Here is a table of points, one per row:
[-16 -17  61  34  51 103  39 107  48  49]
[  3  11  18  10   4 -29  -3 -20  -8  30]
[  36   66  -14  -60  -38  -11  -30 -100 -127  -69]
[-31 -88   9  17  66  57  13 102 109  90]
[  9  56 -14 -43 -46 -32 -32 -60 -91 -58]
[ 27  51 -31 -33 -39 -18 -35 -65 -79 -56]
[-13 -34  41  64  37  -6  22  85  99 105]
[-23   8  47  23   6 -59  28   0  14  -5]
[ 20  29 -14 -30 -20 -36 -36 -51 -54 -49]
[ 11  39  -1 -27 -25 -24 -17 -56 -79 -30]
[ -5  15 -21 -33  -9   8   2 -81 -96  -1]
[ -3   3  60  51  11 -51  33  37  36   5]
[-33 -34 -43  94  13  53 -12  57 117  -7]
[ -3 -23  -4  20   9 -47  -3  18  42  39]
[ -8 -32   0  54  31   8  30   5  44  97]
[-34 -70  33  21  71  69  48 127 127  84]
[  7 -25   0   7  -7 -62 -16 -22  26 -36]
[  54   -3  -29   -8    4   -5   16 -127  -43    6]
[  9  37 -13 -34 -38 -35 -35 -53 -77 -46]
[  0   5 -52 -20 -21 -18 -15 -16 -32  -5]
[-11  27  25  30  24   0 -11  72  89 -10]
[  0  20   5   0  -4  -9  -9   3 -35   4]
[ 39   9  56  16   2  64 -14 -61 -68 -73]
[ 56  29  34  39   4 -40  39  93  -4  15]
[ 18   1   9  13  -5 -31  -4   2  -9  20]
[  -5  -44  -62  -52  -42  -26   -8 -100   11   11]
[ 12   4   5  40 -22 -20   3  80  34   8]
[  33   29    1  -51  -25  -11   -7 -104 -114  -65]
[ -1  66 -10 -51 -28  -3 -62  41  22 -48]
[ 18 -45 -10  19   5  22  11 -59  32  12]
[ -3 -19 -24  11   4  20   1 -21   3  17]
[  7  40  -4 -26 -39 -29 -15 -54 -65 -45]
[ -8  12 -32  25 -16  20 -15  -9  -1 -22]
[-78 -49  -1 -72  40 127  43 123 102 -53]
[  8   4   9   8  11 -18   4   4  -9  32]
[ -60 -118   33  -76   17   79  103   58   12   77]
[-10  45  45  13 -20 -68   7 -21 -10 -41]
[  9  47   3 -21 -12  14 -19 -40 -85 -48]
[ 10  20  -2 -12 -16 -25 -21 -17 -35  -8]
[ -39  -35 -127  -24   23   43  -35   12   26  -10]
[  0 -35  40  65  38 -29  16  85  81  84]
These points spread out most along one direction. How many in every 100 of the points above lie lower along it than each point below? Answers are rounded to whole numbers. More than half of the points above lie lower than the first one.
[  7  40  -4 -26 -39 -29 -15 -54 -65 -45] 15
[ -3 -23  -4  20   9 -47  -3  18  42  39] 68
[  0 -35  40  65  38 -29  16  85  81  84] 85
[ 56  29  34  39   4 -40  39  93  -4  15] 66
[ 18   1   9  13  -5 -31  -4   2  -9  20] 51
[  9  47   3 -21 -12  14 -19 -40 -85 -48] 22
[ 39   9  56  16   2  64 -14 -61 -68 -73] 27
[ -60 -118   33  -76   17   79  103   58   12   77] 80
[-13 -34  41  64  37  -6  22  85  99 105] 93
[-31 -88   9  17  66  57  13 102 109  90] 95
[-11  27  25  30  24   0 -11  72  89 -10] 76
[ -39  -35 -127  -24   23   43  -35   12   26  -10] 63
[ -1  66 -10 -51 -28  -3 -62  41  22 -48] 39
[ 12   4   5  40 -22 -20   3  80  34   8] 73
[-16 -17  61  34  51 103  39 107  48  49] 90
[ -8  12 -32  25 -16  20 -15  -9  -1 -22] 46
[  9  37 -13 -34 -38 -35 -35 -53 -77 -46] 10
[  8   4   9   8  11 -18   4   4  -9  32] 56
[  0   5 -52 -20 -21 -18 -15 -16 -32  -5] 37
[ -3   3  60  51  11 -51  33  37  36   5] 71
[ -8 -32   0  54  31   8  30   5  44  97] 78
[  9  56 -14 -43 -46 -32 -32 -60 -91 -58] 5
[  0  20   5   0  -4  -9  -9   3 -35   4] 41
